Each row has a name. Each question is about the rows just above it.

Semo: [119 120 119 150 139 114 137 153 117 138 149 120 132 142 111 124 124 129
 187 136 118 127 139 124 118 142 136 141 121 123 124 114 141 122 133 119
 134]
pavak: [103 106 106 186 159  88 152 198  96 157 184 107 137 165  81 117 120 133
 187 150 101 123 158 117 105 167 150 122 109 114 117  88 162 111 141 104
 146]
Votol: [ 96 101 102 199 166  78 157 215  86 165 195 104 138 172  69 114 120 136
 187 154  97 120 164 114 102 176 155 124 106 112 114  78 170 107 137  98
 151]
rokog: [ 98 103 105 192 164  81 155 210  86 164 187 108 134 167  73 114 123 137
 187 150 101 118 161 114 109 172 152 127 108 114 114  81 166 107 143 101
 150]
Poto: [ 96 101 102 199 166  78 157 215  86 165 195 104 138 172  69 114 120 136
 187 154  97 120 164 114 102 176 155 124 106 112 114  78 170 107 144  98
 151]
Segas: [116 118 120 153 143 109 139 161 110 143 150 121 129 143 106 122 127 132
 187 136 118 123 141 122 122 145 138 125 120 123 122 109 143 119 134 118
 137]
Shift each entry of [114 109 172 152] by +1 times 1: => [115 110 173 153]
[102] with +1 step of 1 on every entry: => [103]
Shift each entry of [124 129 187] by +1 times 1: => [125 130 188]
Move every entry of [114 102] by -1 step of 1. => [113 101]
Move every entry of [106] by -1 step of 1. => [105]

vad: [116  99  61 163 101 139  97 161 113 100 165  97 170 143 133 195 128 111]
Zir: [127 128  96 128 138 111 111 120 125 135 153 127 111 114 139 168 134 108]
nav: [179 107 175 120 132 146 133 110  62 153 169 141  77 128  72  85 114 136]
Nazam: [127 128  96 128 138 111 111 120 125 135 153 127 111 114 139 168 134 119]
vob: [140  79  63 169  95 151  90 162  73 107 200  95 154 147 106 197 122 110]
Mor: [166 133 140 103 166  99 120  81  90 171 176 155  40  93 111 131 132 123]
[135 153] with +1 step of 1 on every entry: => [136 154]
Shift each entry of [ 97 161] by -1 times 1: => [ 96 160]
[133 140 103] with +1 step of 1 on every entry: => [134 141 104]

mon: [ 97 138 171 178  79 221]
nudo: [150 131 107 102 160  72]
zubu: [ 93 109 139 151  88 189]
gaz: [106  97 130 126 102 166]
Shift each entry of [131 107] by -1 times 1: => [130 106]
Shift each entry of [ 97 138 171 178] by +1 times 1: => [ 98 139 172 179]
Shift each entry of [109 139 151] by -1 times 1: => [108 138 150]
[151  88] with +1 step of 1 on every entry: => [152  89]
Shift each entry of [109 139] by -1 times 1: => [108 138]

Sedon: [141 148 133  41  92 192]
kuro: [149  59  74 117 154  62]
Zevof: [118  86 114 172 170  64]
peku: [161 168 119  68  66 194]
dugov: [152  63  71 133 150  57]
Shift each entry of [168 119] by +1 times 1: => [169 120]
[148 133  41] with -1 step of 1 on every entry: => [147 132  40]

tiv: [114  95 117 152]
nok: [122 123 124 157]
Porol: [103 133 139 117]
Dib: [ 98 117 122 137]
vuz: [206 102 101 135]
zubiv: [ 98 114 135 113]
kufe: [115 127 122 138]
Pipub: [ 95 110 142 125]
Move every entry of [ 98 114] by +1 step of 1. => [ 99 115]
[139] with -1 step of 1 on every entry: => [138]

goz: [108 153 133 135  95]
Rolef: [123 163 139 182 116]
sot: [137  53 131 114  91]
lavu: [172 219 120 158 105]
[135] with -1 step of 1 on every entry: => [134]
Shift each entry of [172 219 120] by -1 times 1: => [171 218 119]
Move every entry of [133 135] by -1 step of 1. => [132 134]
Shift each entry of [172 219 120 158] by -1 times 1: => [171 218 119 157]
[137  53 131] with +1 step of 1 on every entry: => [138  54 132]

kur: [159 132 164 116 125]
Tev: [224 127 206 176 107]
Kipo: [224 127 206 176 108]
vit: [164  28 154 159 160]
tipo: [139 155 208 122 104]
mub: [133  95 124 198 139]
taku: [177 174  97 114  98]
Lomum: [161 150 181 119 110]
Zifu: [108  80 138 140  99]
Vem: [144 129 131 123 132]
gik: [172  93 102 167 152]
Move every entry of [164  28 154] by -1 step of 1. => [163  27 153]
Shift each entry of [150 181 119] by -1 times 1: => [149 180 118]
[172  93 102 167] with +1 step of 1 on every entry: => [173  94 103 168]
[132 164 116] with -1 step of 1 on every entry: => [131 163 115]
[133] with +1 step of 1 on every entry: => [134]
Shift each entry of [127] by -1 times 1: => [126]
[139 155] with +1 step of 1 on every entry: => [140 156]

Mizun: [186 123 183  75 206  30]
Padar: [109 151 119 153 112 104]
lum: [133  95 118 164 172  56]
veg: [135 136 168  44  96 137]
Move every entry of [112] by +1 step of 1. => [113]
Move every entry of [123 183] by +1 step of 1. => [124 184]
[151] with +1 step of 1 on every entry: => [152]
Shift each entry of [123 183  75 206] by +1 times 1: => [124 184  76 207]
Move every entry of [118] by -1 step of 1. => [117]
Move every entry of [186] by +1 step of 1. => [187]

